50 stands for zero in the data rows.
Each row below has a hidden score, from 0 to 20, with 10 about the middle. What is it? The score is a weighted sum of the row's numbers plus the product of two more (or one squared), each taken from its middle value.
[67 65 37  3 69 65 67 47 90 49 83 69 47 56 38 40 47 41 30 35 31 68  0 21 46 55
 52 41 31 71] ~ 14
[60 44 55 37 47 54 48 41 63 60 65 58 40 61 52 52 46 47 42 43 44 54 44 54 48 55
 50 44 44 49] ~ 10
[45 29 37 67 20 66 25 62 48 61 57 33 49 18 71 78 72 49 59 55 88 10 66 38 37 52
 20 39 85 63] ~ 6
[37 83 58 58 86 69 69 50 51 12 39 20 60 41 36 45 55 42 85 55 39 58 39 61 46 38
 54 70 40 52] ~ 10
[51 79 35 30 50 69 66 67 59 50 53 47 69 25 25 61 44 38 50 49 58 42 24 13 50 65
 42 59 63 59] ~ 8
[55 18 43 49 36 71 25 39 72 59 80 48 14 55 89 55 73 44 50 46 64 28 47 56 28 46
 29 29 51 83] ~ 17
[36 40 54 79 50 47  9  6 26  3 56 41 61 46 59 59 83 59 62 89 18 57 48 44 43 83
 27  5 24 38] ~ 11
[54 65 63 50 63 35 63 51 35 47 35 55 57 62 32 43 30 54 43 50 35 78 46 65 68 55
 65 57 35 25] ~ 7
[54 55 50 50 55 51 57 48 52 52 49 54 51 57 47 47 45 45 50 50 40 55 51 57 52 48
 56 50 44 46] ~ 7
[49 56 50 46 52 54 48 47 51 46 51 48 49 51 52 54 51 49 50 47 49 50 41 47 50 50
 50 50 48 53] ~ 9
[48 87 65 51 77 34 87 61 27 30 17 41 69 61 17 41 23 55 60 54 30 81 52 69 75 43
 77 80 36 23] ~ 6
[48 60 60 46 61 40 64 44 42 42 44 52 59 59 39 43 37 48 56 53 33 70 50 64 61 50
 65 60 38 38] ~ 9
[52 35 51 53 39 50 36 43 51 59 57 55 41 53 64 49 56 51 49 52 55 44 58 51 43 54
 43 40 57 54] ~ 11
[55 45 46 59 28 33 37 54 28 56 35 71 77 44 33 63 37 57 26 56 65 44 64 31 72 64
 41 46 61 33] ~ 7
[51 36 66 56 34 54 32 38 28 35 54 52 38 55 67 69 48 58 48 68 44 48 68 68 67 75
 38 33 45 42] ~ 17
[52 39 25 32 56 34 45 44 87 63 61 70 54 45 51 28 65 59 30 31 58 44 23 13 23 31
 59 42 46 69] ~ 5
[48 77 37 34 56 63 67 70 57 55 51 43 71 29 24 56 42 47 49 45 62 48 27 18 53 56
 47 63 56 58] ~ 9
[51 46 59 52 50 55 45 49 45 48 50 48 45 56 58 52 53 51 50 48 54 45 57 55 45 56
 48 45 48 53] ~ 12
[65 30 43 36 50 28 42 33 61 59 62 86 49 77 53 31 46 62 19 40 30 67 35 40 54 55
 58 33 33 52] ~ 11
[69 38 57 50 30 50 32 31 35 48 63 78 55 62 51 72 39 52 27 66 31 62 44 35 79 83
 37 19 32 44] ~ 14
[47 47 58 45 55 54 52 48 55 51 52 46 37 57 54 43 54 53 56 49 47 53 46 60 42 48
 50 49 49 55] ~ 13
[51 15 35 44 22 64 19 36 74 65 84 59 33 53 79 49 70 48 37 48 72 31 33 37 20 58
 32 23 58 78] ~ 11
[55 33 31 33 54 30 37 27 75 52 66 77 47 68 54 18 63 70 26 43 38 57 34 29 35 46
 56 29 37 58] ~ 8
[55 27 40 38 40 67 29 41 69 56 73 46 26 47 75 57 77 46 52 52 62 33 41 38 26 53
 30 28 55 79] ~ 12
[53 30 44 47 47 55 35 39 61 53 67 59 28 52 70 60 65 52 41 46 45 38 48 50 39 54
 39 35 54 65] ~ 10
[70 31 49 41 32 36 44 42 52 75 56 81 48 70 51 49 37 54 20 43 49 56 54 50 64 51
 59 43 46 46] ~ 9
[52 63 56 51 54 38 61 52 39 55 36 47 54 56 35 41 32 51 49 54 41 64 57 62 59 46
 67 67 45 39] ~ 11
[38 57 44 60 40 82 51 65 59 53 58 17 43 22 61 67 68 33 81 44 71 23 47 45 25 45
 26 58 70 68] ~ 10
[59 45 51 45 51 51 48 44 52 50 56 52 42 61 57 54 53 49 49 50 47 53 51 62 52 52
 47 52 43 55] ~ 11
[45 65 62 47 63 49 61 52 41 47 39 42 58 52 38 46 37 48 61 50 45 61 57 63 56 47
 60 61 47 36] ~ 9
[46 90 68 59 69 48 87 64 19 32 14 26 69 46 21 59 20 42 75 56 39 70 62 80 77 42
 71 87 44 24] ~ 4
[47 43 51 55 48 45 46 46 57 51 57 66 49 61 53 34 47 52 43 43 43 57 40 53 43 51
 53 44 41 50] ~ 14
[39 51 44 56 47 88 47 62 58 53 60 18 41 19 67 75 72 25 72 56 79 20 51 49 32 49
 21 49 77 69] ~ 6
[53 47 73 60 60 33 56 38 42 34 41 49 40 75 52 41 40 54 51 51 30 75 67 83 56 37
 71 62 27 33] ~ 12
[57 27 40 48 41 61 30 38 68 60 75 57 33 49 72 59 65 50 44 52 57 40 47 43 31 53
 32 29 56 65] ~ 9
[40 29 49 84 40 41 25 36 23 47 32 37 46 45 70 56 66 58 64 60 60 32 87 75 45 36
 45 48 65 45] ~ 2
[50 61 57 51 59 48 59 56 42 47 37 45 61 57 38 50 38 49 54 49 43 61 50 59 59 50
 59 63 46 42] ~ 7
[49 46 78 75 50 35 64 66 29 62 25 36 41 65 52 33 35 41 67 49 56 55 89 98 50 31
 70 80 60 25] ~ 15
[53 31 18 28 47 35 43 55 95 78 68 66 44 51 57 18 65 62 24 29 68 36 26 20 16 20
 57 49 60 78] ~ 9
[35 55 58 85 64 43 43 46 27 41 29 42 58 50 54 44 45 50 66 48 44 51 82 68 56 39
 57 62 49 32] ~ 9
[63 53 69 57 49 35 59 37 31 36 41 67 57 79 37 49 26 51 41 60 27 77 54 74 77 61
 67 52 17 26] ~ 12
[36 57 45 57 41 80 48 64 48 47 51 23 44 18 58 72 66 40 75 55 75 21 56 42 40 55
 29 55 76 64] ~ 11
[40 90 55 50 68 45 86 73 31 45 21 40 81 38 11 53 18 46 58 49 49 64 55 47 78 48
 72 84 57 25] ~ 4
[78 25 69 45 18 31 40 38 35 76 56 87 47 79 54 65 23 53 12 45 40 62 69 68 79 69
 53 41 46 32] ~ 12
[54 24 34 38 28 77 18 38 72 57 88 54 27 39 82 69 79 47 44 56 64 27 32 31 31 63
 13 15 52 83] ~ 17
[58 65 50 38 46 28 80 74 42 73 25 57 67 58 19 27 23 52 41 37 66 59 52 52 57 37
 75 81 66 35] ~ 5
[50 65 56 54 59 39 51 39 19 17 30 53 64 51 40 66 37 62 48 72 27 63 70 61 95 64
 53 52 33 24] ~ 10
[56 44 28 41 48 32 30 27 56 36 59 79 65 48 46 47 65 74 24 62 38 55 29 13 52 68
 43 23 37 49] ~ 5
[51 27 40 44 36 83 21 44 80 68 90 47 25 48 84 56 75 37 42 48 71 22 28 34  7 55
 20 29 63 84] ~ 14
[55 47 74 69 53 37 64 59 29 66 22 37 43 66 55 38 31 48 68 41 52 58 92 95 50 26
 79 74 53 30] ~ 6
[53 58 54 44 67 34 61 43 47 43 41 65 55 62 37 38 39 56 41 48 28 72 49 54 58 47
 66 59 33 39] ~ 10
[56 18 42 50 21 63 24 49 64 66 80 58 29 49 80 53 72 42 35 48 74 25 47 40 23 55
 33 25 66 81] ~ 13
[48 14 32 47 21 71 15 40 73 69 86 62 28 49 87 62 79 43 36 48 65 25 38 36 22 55
 26 16 57 87] ~ 11
[61 38 30 25 46 64 43 46 83 55 80 66 46 46 55 48 60 44 33 44 55 43 15 17 41 58
 37 27 42 85] ~ 14
[42 37 32 57 53 56 23 34 55 25 58 48 42 39 72 60 80 60 56 59 51 32 52 31 43 52
 29 30 51 66] ~ 11
[52 27 35 38 34 80 25 43 71 54 85 49 28 44 79 71 74 42 46 53 62 23 37 42 30 61
 20 22 60 83] ~ 12
[45 75 51 59 61  1 73 55 12 34  2 55 91 52 13 33 28 82 46 63 33 72 69 49 81 40
 89 84 40  5] ~ 6
[56 49 67 55 63 33 60 32 40 40 37 53 37 78 50 37 44 55 55 53 22 75 63 87 56 44
 70 57 29 34] ~ 8
[43 48 46 64 35 69 40 60 38 53 47 34 55 25 58 73 60 47 65 58 74 23 63 38 47 57
 28 49 74 59] ~ 10
[34 50 55 63 51 79 45 56 51 48 54 17 33 33 69 70 63 34 83 51 70 29 60 67 35 47
 31 60 65 63] ~ 12
[52 53 41 57 33 24 48 55 26 59 36 70 70 41 33 63 37 58 31 53 59 44 59 32 71 60
 52 49 66 27] ~ 2
[48 55 55 56 53 45 53 42 42 34 37 48 55 52 46 44 44 52 60 55 43 58 60 62 60 55
 52 54 47 39] ~ 9
[55 47 44 37 52 46 52 46 60 59 55 59 44 59 48 38 52 54 38 45 45 53 43 48 43 54
 54 46 44 55] ~ 9
[57 49 57 44 52 39 56 50 47 53 47 58 52 66 45 45 36 48 40 53 43 60 47 56 54 50
 65 56 42 42] ~ 10
[52 56 51 46 54 42 63 51 47 56 40 55 51 62 42 43 39 55 44 45 45 61 50 58 62 47
 65 62 48 44] ~ 6
[41 55 51 51 38 81 53 67 54 60 54 22 45 23 58 76 56 31 74 50 83 27 48 51 39 57
 26 59 72 63] ~ 10
[40 88 75 64 70 49 84 68 24 42 15 24 64 46 24 55 24 39 78 53 41 65 68 75 66 46
 71 87 53 24] ~ 7
[37 70 64 64 56 41 69 72 17 53 20 32 76 41 25 54 33 48 70 49 56 57 72 57 57 52
 61 65 68 24] ~ 3
[55 64 63 49 58 40 67 54 36 41 35 50 62 58 33 43 29 51 50 52 39 64 59 60 70 43
 71 70 43 32] ~ 10
[50 58 50 45 59 48 55 47 53 41 46 50 42 47 50 49 53 51 56 52 49 53 47 50 50 46
 52 58 44 47] ~ 12
[68 50 40 25 49 27 55 43 59 50 60 84 69 67 30 37 36 57 17 48 33 68 31 26 67 59
 62 40 33 41] ~ 8
[47 52 55 51 52 45 57 48 48 51 48 52 53 53 46 43 44 52 43 47 43 54 52 47 49 45
 57 57 48 44] ~ 9
[49 56 56 45 50 41 60 45 41 46 46 55 55 57 43 51 39 57 41 53 34 59 52 58 62 50
 63 60 38 44] ~ 10
[54  9 32 43 23 72 14 37 80 68 90 57 26 47 92 63 80 45 41 46 70 24 42 33 19 56
 24 12 58 86] ~ 10
[40 49 21 54 70 20 33 25 58 11 43 60 71 49 46 29 80 84 43 62 23 57 39 17 46 40
 55 32 33 48] ~ 3
[72 42 51 32 16 29 50 55 34 74 53 94 74 67 30 61 15 55  4 52 50 62 45 29 85 85
 55 41 51 31] ~ 10
[45 35 44 56 49 57 20 34 60 37 60 43 39 45 72 58 77 56 54 58 60 29 60 43 34 49
 32 34 61 61] ~ 8
[38 44 32 70 33 58 35 67 38 55 43 36 61 16 61 74 64 51 63 55 86 11 74 26 48 50
 24 50 86 57] ~ 8
[56 63 33 13 62 64 65 42 87 56 80 71 45 55 39 37 47 41 27 38 32 65  0 26 50 58
 52 42 26 71] ~ 13
[51 65 58 44 62 45 63 51 47 40 40 51 56 59 38 45 35 53 49 50 41 63 48 54 59 47
 64 63 38 41] ~ 11
[40 36 39 59 52 55 18 34 52 32 61 46 52 38 70 61 80 62 56 61 51 31 54 41 47 53
 27 29 55 67] ~ 12
[53 50 56 46 49 50 51 59 53 55 46 43 50 50 46 45 52 43 52 53 59 49 51 47 48 52
 49 61 58 50] ~ 13
[27 58 64 64 93 67 41 24 60  0 47  2 25 49 75 38 83 53 99 65 25 62 61 85 27 17
 54 53 16 57] ~ 18
[54 63 54 46 54 26 77 73 42 73 26 59 65 52 23 31 18 51 41 35 62 58 58 54 63 37
 77 84 60 30] ~ 9
[46 63 65 48 63 41 65 51 47 49 41 48 55 52 41 36 37 52 54 44 38 63 53 59 54 42
 63 63 42 39] ~ 13
[51 42 57 43 49 61 49 39 60 46 61 42 36 46 59 51 55 41 56 44 51 48 49 58 41 45
 49 56 46 56] ~ 13
[55 65 39 39 55 52 55 50 56 37 48 57 70 35 34 44 50 59 48 52 35 56 26 28 60 59
 47 51 42 51] ~ 12
[56 74 41 37 57 49 61 48 53 32 47 51 69 45 26 47 47 53 51 48 44 57 36 25 57 59
 50 54 45 51] ~ 8
[46 19 34 45 38 59 22 36 71 59 79 59 30 49 82 48 76 49 40 44 56 32 42 36 24 48
 33 21 49 76] ~ 12
[39 84 67 47 93 46 74 40 40  5 25 27 56 57 29 34 45 61 75 57 11 81 47 68 65 47
 74 70 21 31] ~ 12
[53 57 62 55 37 53 67 76 38 70 42 42 48 41 44 60 32 42 56 45 75 41 70 60 51 45
 53 67 71 51] ~ 11
[52 43 51 48 50 55 46 50 52 47 56 49 44 54 55 55 52 47 52 54 50 50 49 56 50 48
 51 40 47 51] ~ 9
[55 23 47 56 31 73 32 49 63 63 75 50 26 49 80 67 67 40 46 49 58 29 49 56 30 61
 28 27 58 73] ~ 11
[35 51 20 56 36 29 45 78 51 70 26 48 77 15 44 37 62 64 45 35 93 18 60 14 37 25
 45 70 91 52] ~ 3
[49 64 44 53 37 60 45 63 23 36 44 54 75 27 36 83 44 54 45 66 56 37 48 23 80 87
 25 49 67 43] ~ 15
[43 30 57 83 38 38 29 44 26 45 32 35 43 49 67 55 66 61 62 61 59 38 87 74 44 38
 42 47 63 40] ~ 5
[58 26 15 20 48 38 44 47 99 84 75 74 40 53 60 14 73 59 18 26 64 40 17 15 12 28
 50 44 62 84] ~ 6
[39 49 51 65 39 65 40 61 35 54 43 34 59 21 58 74 64 43 70 57 76 26 59 48 48 57
 29 51 70 53] ~ 10
[51 58 55 45 58 41 60 49 45 47 43 50 59 60 38 38 42 56 43 50 36 65 48 55 62 45
 66 53 33 38] ~ 8
[56 61 59 47 55 38 64 49 43 46 38 58 54 60 35 49 33 50 50 51 39 65 57 59 68 50
 66 62 42 32] ~ 8
[36 33 31 57 47 76 16 33 66 32 74 36 44 28 82 60 93 49 62 60 59 23 49 29 26 48
 16 23 53 82] ~ 13
[52 26 37 48 40 61 27 42 68 53 71 59 38 48 73 51 71 53 43 52 60 34 39 39 33 50
 31 26 59 78] ~ 12
[33 52 49 54 65 73 39 37 62 13 63 23 29 39 72 63 78 39 78 58 45 42 42 56 39 36
 36 44 44 71] ~ 12
[35 54 43 45 73 86 36 34 71 17 71 22 34 37 71 50 86 46 75 60 38 43 34 48 21 48
 32 33 40 76] ~ 12
[37 70 55 62 68 45 61 55 33 26 29 38 65 43 35 44 50 58 67 57 44 56 58 54 60 48
 57 60 44 31] ~ 10
[37 55 64 68 65 31 67 59 43 55 23 33 47 57 47 16 45 55 73 33 56 55 73 87 38  6
 80 87 52 42] ~ 10
[73 29 60 50 26 31 49 56 51 87 57 80 48 77 50 42 25 42 21 31 55 62 55 61 65 48
 64 51 52 45] ~ 13
[63 40 59 46 29 51 33 29 37 44 65 76 58 52 52 75 41 52 29 65 41 55 47 38 78 91
 32 27 42 42] ~ 16
[64 54 49 35 36 37 70 68 51 83 46 66 66 51 31 49 23 43 29 37 65 53 45 33 61 53
 58 53 69 43] ~ 3
[55 36 57 52 35 77 24 41 47 51 72 47 28 56 69 76 58 38 53 63 56 41 57 55 46 68
 29 26 46 57] ~ 16
[40 39 35 63 35 58 31 52 43 56 54 41 58 22 62 60 67 49 60 56 75 19 57 32 35 55
 25 43 80 62] ~ 8
[61 49 70 45 37 41 60 55 32 63 47 64 52 69 42 71 24 41 39 50 43 68 64 75 79 60
 55 50 48 29] ~ 10
[45 55 59 62 42 55 62 79 36 67 38 37 50 40 44 61 41 40 56 49 71 38 61 57 55 50
 47 67 73 44] ~ 11
[49 69 38 37 59 52 60 51 52 33 48 53 68 47 29 46 51 54 46 57 36 57 29 28 57 53
 52 48 37 48] ~ 8
[62 59 68 43 47 15 78 62 33 64 28 69 58 72 23 40 11 54 32 44 36 76 56 69 77 50
 83 79 51 13] ~ 9
[53 54 34 38 79 42 45 26 72 21 51 55 52 61 51 21 68 66 51 52 24 68 27 36 39 34
 57 35 24 52] ~ 5
[45 33 37 63 45 56 24 37 57 40 56 47 46 42 73 60 77 58 60 56 54 36 59 41 37 50
 33 35 51 62] ~ 7
[50 39 55 62 46 23 44 39 33 42 39 68 55 70 53 39 41 59 40 50 35 57 72 63 69 44
 67 53 39 32] ~ 10
[44 64 58 53 64 44 65 55 43 43 40 49 61 55 35 43 35 53 46 42 35 64 47 55 62 42
 64 61 42 41] ~ 9
[57 78 65 31 70 63 83 53 60 47 55 50 49 67 34 47 26 39 48 40 28 77 23 66 56 41
 72 65 24 51] ~ 10
[59 42 61 42 60 80 48 40 73 52 79 41 13 63 74 58 57 35 61 45 36 54 36 69 37 47
 38 41 40 72] ~ 17
[49 63 54 43 52 23 76 77 45 78 26 56 72 53 24 34 21 48 37 31 64 60 62 48 58 26
 78 84 68 31] ~ 2
[48 64 61 48 70 51 66 56 43 43 43 48 52 54 39 53 40 47 55 52 41 62 50 62 56 43
 59 60 43 41] ~ 10
[48 30 55 90 46 44 28 44 26 45 33 34 41 42 70 60 62 65 68 58 54 32 92 73 47 33
 48 48 54 38] ~ 9
[42 36 31 68 29 57 27 56 44 59 53 39 55 25 66 69 68 42 55 51 75 20 61 28 39 56
 22 40 74 61] ~ 5
[57 77 64 29 74 53 92 66 63 58 46 45 49 65 27 21 28 40 53 34 39 76 25 63 46 36
 78 71 32 51] ~ 13
[61 66 36  1 68 61 70 44 93 49 77 69 46 57 36 37 45 43 27 38 33 68  0 20 40 56
 54 43 33 68] ~ 10
[52 40 66 63 41 17 51 54 21 54 27 58 54 64 48 42 29 57 43 54 50 58 86 77 74 45
 69 60 53 21] ~ 10
[38 69 43 62 54 55 59 69 32 45 35 31 68 23 38 64 47 44 68 55 69 33 58 42 54 55
 42 64 73 48] ~ 6
[52 61 59 54 59 37 62 50 37 47 38 53 66 63 35 39 35 49 49 51 35 70 52 58 59 55
 69 55 38 28] ~ 5
[55 50 79 69 55 34 60 52 28 62 27 51 45 71 47 39 26 47 57 45 44 64 74 93 68 41
 68 76 45 22] ~ 14
[41 32 66 80 45 30 36 53 24 40 28 34 48 50 65 49 63 64 72 68 60 34 87 74 52 45
 41 48 64 31] ~ 16
[51 61 58 44 62 40 63 51 37 40 35 49 56 60 36 41 37 58 52 49 36 64 52 58 65 45
 63 62 39 37] ~ 12
[46 46 51 80 28 45 38 59  9 45 32 41 63 27 48 67 47 59 54 64 68 27 75 46 68 68
 36 44 69 38] ~ 11
[49 44 40 68 41 19 38 42 22 43 33 69 79 46 40 51 53 74 33 63 49 46 65 27 71 61
 46 42 55 32] ~ 5
[47 59 53 47 63 38 59 40 47 43 44 58 65 64 40 35 40 56 42 47 34 67 48 50 62 46
 68 54 33 39] ~ 7
[38 65 48 64 68 46 50 38 34 16 34 38 66 42 42 60 56 62 64 71 36 55 61 54 64 51
 42 56 40 23] ~ 6
[42 60 53 40 66 51 74 71 69 66 47 38 46 52 42 18 43 39 56 33 60 56 47 58 28 30
 69 70 52 55] ~ 13
[40 58 45 50 61 51 68 74 64 66 35 24 54 25 44 32 51 44 67 37 77 33 50 44 31 16
 60 79 74 63] ~ 10
[54 47 48 55 23 63 55 63 41 80 53 43 41 38 54 65 44 33 46 46 77 29 51 48 47 63
 36 52 71 64] ~ 9
[31 43 65 64 47 66 47 48 40 39 51 21 32 49 73 57 67 36 82 53 53 40 72 82 41 40
 41 49 58 60] ~ 14
[51 39 40 46 34 53 34 47 68 53 63 52 42 54 60 48 63 51 41 46 55 42 33 45 41 55
 48 37 55 60] ~ 6
[39 53 54 56 42 85 50 70 51 61 59 20 35 24 63 74 60 27 79 44 74 24 58 56 34 53
 32 62 73 69] ~ 15
[52 60 48 43 55 22 64 52 51 61 31 63 66 64 31 16 36 57 36 40 44 61 42 41 52 34
 76 72 43 37] ~ 9
[46 66 58 59 59 52 66 60 41 43 35 40 56 50 38 50 41 47 63 51 41 60 53 60 53 49
 62 64 50 41] ~ 7
[59 27 44 49 42 59 32 39 61 54 77 54 32 52 75 58 62 47 46 49 50 38 51 46 35 51
 36 35 45 62] ~ 14
[54 47 31 31 50 59 48 48 81 65 77 67 46 47 53 51 59 46 30 39 51 45 21 18 35 53
 41 35 49 73] ~ 8
[52 38 55 55 34 75 32 38 47 38 70 49 32 56 71 71 59 41 51 60 47 41 48 62 49 70
 28 27 49 65] ~ 15
[35 76 69 71 86 32 82 75 43 44 14 25 52 52 31 17 33 52 78 35 55 59 75 82 47 11
 80 99 60 32] ~ 15
[48 27 13 26 46 37 39 55 95 77 70 71 45 53 61 16 66 54 19 29 68 40 21 17 10 28
 57 35 61 76] ~ 3
[63 27 40 37 40 40 26 32 67 57 72 75 43 68 66 44 61 60 24 44 47 51 36 35 43 50
 49 25 43 63] ~ 10
[64 32 52 27 55 55 42 32 82 55 85 68 21 77 72 41 56 41 31 42 32 67 32 56 44 44
 54 30 19 72] ~ 16
[61 51 62 41 51 44 51 35 38 41 54 63 46 72 46 56 34 48 37 54 32 70 58 61 73 64
 57 41 29 37] ~ 13
[39 33 50 86 17 48 25 61 21 68 42 39 60 26 57 69 61 50 58 58 81 22 74 39 32 68
 24 39 85 46] ~ 6
[66 44 57 38 43 44 60 48 57 69 58 73 39 74 48 48 33 43 29 35 45 62 43 60 58 56
 63 50 43 50] ~ 10
[67 50 38 13 52 73 53 37 86 62 96 68 42 52 49 60 53 34 27 48 46 57  1 23 45 69
 31 25 35 84] ~ 14
[71 26 34 27 38 23 31 32 69 66 71 95 58 76 48 30 53 66  2 44 39 62 33 24 49 55
 57 27 31 58] ~ 9
[47 80 64 45 78 44 81 53 52 44 35 39 59 61 25 28 31 40 61 41 28 77 39 65 46 38
 78 76 38 28] ~ 7
[50 59 56 45 50 43 61 61 44 51 40 52 63 52 36 49 37 50 42 50 50 55 56 50 65 47
 56 62 52 36] ~ 9
[51 43 44 58 45 30 45 50 42 50 43 66 57 57 45 41 48 60 36 50 45 55 53 49 55 48
 58 45 49 45] ~ 7
[45 58 60 53 61 43 57 47 41 41 35 45 56 57 44 46 43 52 58 52 37 59 62 63 60 51
 55 53 40 39] ~ 9
[62 52 56 47 51 41 57 50 47 49 48 57 55 60 41 47 41 54 41 52 35 66 49 54 54 57
 61 52 44 38] ~ 8
[49 35 38 62 34 67 30 43 60 61 67 41 40 31 61 66 63 43 57 63 62 34 52 34 37 73
 27 32 67 72] ~ 11
[31 90 44 49 92 45 78 61 53 21 27 30 71 42 20 20 52 64 70 44 32 64 35 45 50 21
 76 76 37 41] ~ 8
[43 55 61 54 44 80 57 73 50 57 58 25 40 30 57 75 53 24 75 51 72 35 55 62 38 58
 35 60 69 62] ~ 14
[42 72 59 64 63 11 61 57 12 22  0 57 95 59 15 23 23 72 50 62 42 68 75 41 83 48
 82 75 32 13] ~ 13
[60 66 49 32 53 52 68 57 70 61 60 60 48 63 29 43 35 38 27 38 39 69 20 41 52 63
 66 49 42 48] ~ 5
[47 77 48 29 88 46 91 62 75 53 41 41 51 65 27 14 32 41 49 28 40 75 33 58 43 19
 91 83 36 51] ~ 4
[57 55 57 46 49 48 56 45 45 47 48 52 52 62 47 50 41 51 50 44 37 65 52 63 62 51
 59 58 32 41] ~ 11
[69 21 45 34 37 22 29 15 63 64 67 91 52 91 54 24 49 60  3 47 31 67 34 33 44 56
 59 20 26 40] ~ 4
[44 59 63 61 49 86 58 76 47 54 46 18 44 27 56 73 51 31 79 55 73 31 61 60 43 48
 33 60 68 62] ~ 14
[59 44 52 36 50 44 49 47 62 60 60 59 48 59 52 34 46 50 42 45 47 57 37 46 47 48
 57 50 45 57] ~ 14
[60 28 58 67 20 49 27 39 19 46 49 65 55 52 61 77 48 57 36 64 46 44 71 54 76 83
 32 26 50 41] ~ 13
[46 33 46 51 37 61 35 52 61 67 59 39 32 38 70 56 70 49 62 53 70 29 54 48 29 51
 38 42 65 65] ~ 12
[36 59 54 65 45 90 49 72 48 48 55 11 30 21 65 80 64 32 84 56 73 24 60 60 41 57
 23 53 69 68] ~ 16
[56 54 18 50 28 29 40 62 34 51 42 70 89 12 31 64 52 69 26 58 78 28 45  0 76 68
 32 47 78 45] ~ 6
[68 53 63 28 62 47 67 44 75 65 65 64 36 82 45 36 36 39 38 41 37 79 26 67 45 40
 66 52 28 54] ~ 9
[45 53 49 42 71 43 43 20 64 20 54 51 57 61 53 34 68 65 50 62 13 70 39 40 46 42
 55 35 13 49] ~ 11
[53 27 39 60 33 41 31 48 42 57 48 58 60 39 60 54 60 64 42 56 65 32 65 37 53 53
 35 40 68 49] ~ 9
[42 47 67 78 53 74 49 54 36 41 51 19 39 55 73 55 62 42 83 53 52 40 63 87 34 40
 46 53 49 57] ~ 13
[64 65 68 47 54 14 81 59 27 59 23 74 75 83 15 26  7 62 24 42 33 78 64 66 76 50
 88 74 36 22] ~ 8
[33 86 38 49 92 46 76 60 60 27 30 28 71 36 25 18 55 56 73 45 36 64 33 50 35 29
 72 75 45 42] ~ 7
[35 56 53 58 44 84 55 71 51 55 53 18 35 26 61 76 57 24 79 46 76 27 57 53 34 51
 31 60 77 68] ~ 11
[42 69 64 50 67 51 69 57 44 44 34 38 55 45 37 50 43 49 66 53 47 58 49 63 55 47
 62 66 45 41] ~ 11
[51 55 57 54 60 37 61 52 39 46 41 53 53 60 39 50 42 53 46 54 43 66 55 65 58 58
 62 52 45 28] ~ 4
[48 45 50 49 30 60 55 76 46 75 54 47 48 32 55 67 43 34 52 49 84 30 64 42 55 53
 33 60 74 57] ~ 17
[38 54 51 59 46 97 49 68 53 43 60 14 36 22 68 81 70 27 87 52 74 25 59 57 36 56
 22 52 69 72] ~ 16
[50 21 38 53 36 72 22 48 74 65 80 39 24 35 84 54 82 52 57 43 65 26 44 44 20 49
 24 26 63 84] ~ 14
[40 61 45 56 51 88 51 62 57 51 57 16 42 18 63 74 65 27 83 57 75 23 52 50 38 49
 27 57 66 68] ~ 11
[39 63 55 57 54 88 56 67 43 44 51 20 42 29 57 69 58 39 81 55 64 28 60 57 42 60
 30 50 68 69] ~ 16
[73 45 54 38 21 23 59 49 40 78 50 94 71 67 29 62 16 51  5 44 49 64 48 35 89 76
 52 43 49 30] ~ 8
[55 27 42 44 31 73 28 44 72 61 77 45 33 40 75 66 73 40 52 51 67 31 39 41 24 67
 20 19 66 78] ~ 7
[62 22 42 31 41 33 30 29 67 59 68 82 44 73 62 32 50 61 17 51 43 60 41 41 46 55
 52 21 32 51] ~ 10
[36 52 58 59 67 67 36 40 58 22 56 20 33 42 66 50 79 51 79 62 41 46 46 55 29 48
 38 39 42 64] ~ 18
[37 58 41 58 54 48 66 76 59 74 37 25 55 31 40 36 55 38 73 39 82 35 50 50 24 22
 58 80 81 56] ~ 4
[40 63 23 39 88 63 62 51 83 36 57 36 46 41 50 23 83 61 58 37 44 47 21 30  8 24
 59 46 39 78] ~ 3
[60 47 54 36 38 59 43 37 52 48 68 64 50 57 49 66 45 45 35 59 38 63 30 46 59 80
 38 28 35 49] ~ 10
[50 70 49 49 44 47 64 64 38 55 40 57 69 43 29 56 28 50 48 50 50 58 45 41 65 63
 57 63 55 40] ~ 8
[51 55 41 37 68 25 67 64 65 56 36 59 54 52 34 17 48 65 45 32 53 60 43 41 45 24
 74 71 52 51] ~ 10
[51 31 37 62 38 54 24 39 48 39 52 46 45 42 71 59 74 57 56 62 58 32 58 43 41 55
 30 30 48 63] ~ 10
[43 63 50 58 53 88 59 61 55 43 57 16 35 27 56 65 59 31 78 52 63 33 42 55 37 53
 31 56 61 67] ~ 13
[36 25 56 75 29 56 21 45 36 47 46 37 35 43 84 66 69 61 74 62 69 18 85 61 45 49
 31 45 71 61] ~ 16
[42 65 47 64 64 40 50 44 34 17 25 39 67 39 41 50 59 65 69 59 40 52 59 49 60 46
 52 59 45 36] ~ 6
[54 54 51 45 49 40 54 52 50 57 47 60 53 57 41 51 36 47 37 47 46 62 53 53 60 46
 62 56 45 36] ~ 6
[42 48 45 68 59 55 21  9 35  0 56 52 56 46 64 66 77 70 56 77 13 55 58 44 68 74
 33 15 19 42] ~ 10
[58 58 53 50 53 51 49 50 46 41 52 47 41 49 47 50 49 48 50 48 52 58 43 52 54 51
 53 50 46 48] ~ 12
[43 62 60 56 56 42 58 55 38 43 35 46 56 49 42 50 38 52 59 54 41 60 63 64 63 41
 59 64 45 31] ~ 12
[50 39 41 53 40 66 40 49 52 57 58 40 39 42 63 54 64 45 59 49 69 29 54 49 36 54
 31 42 60 71] ~ 13
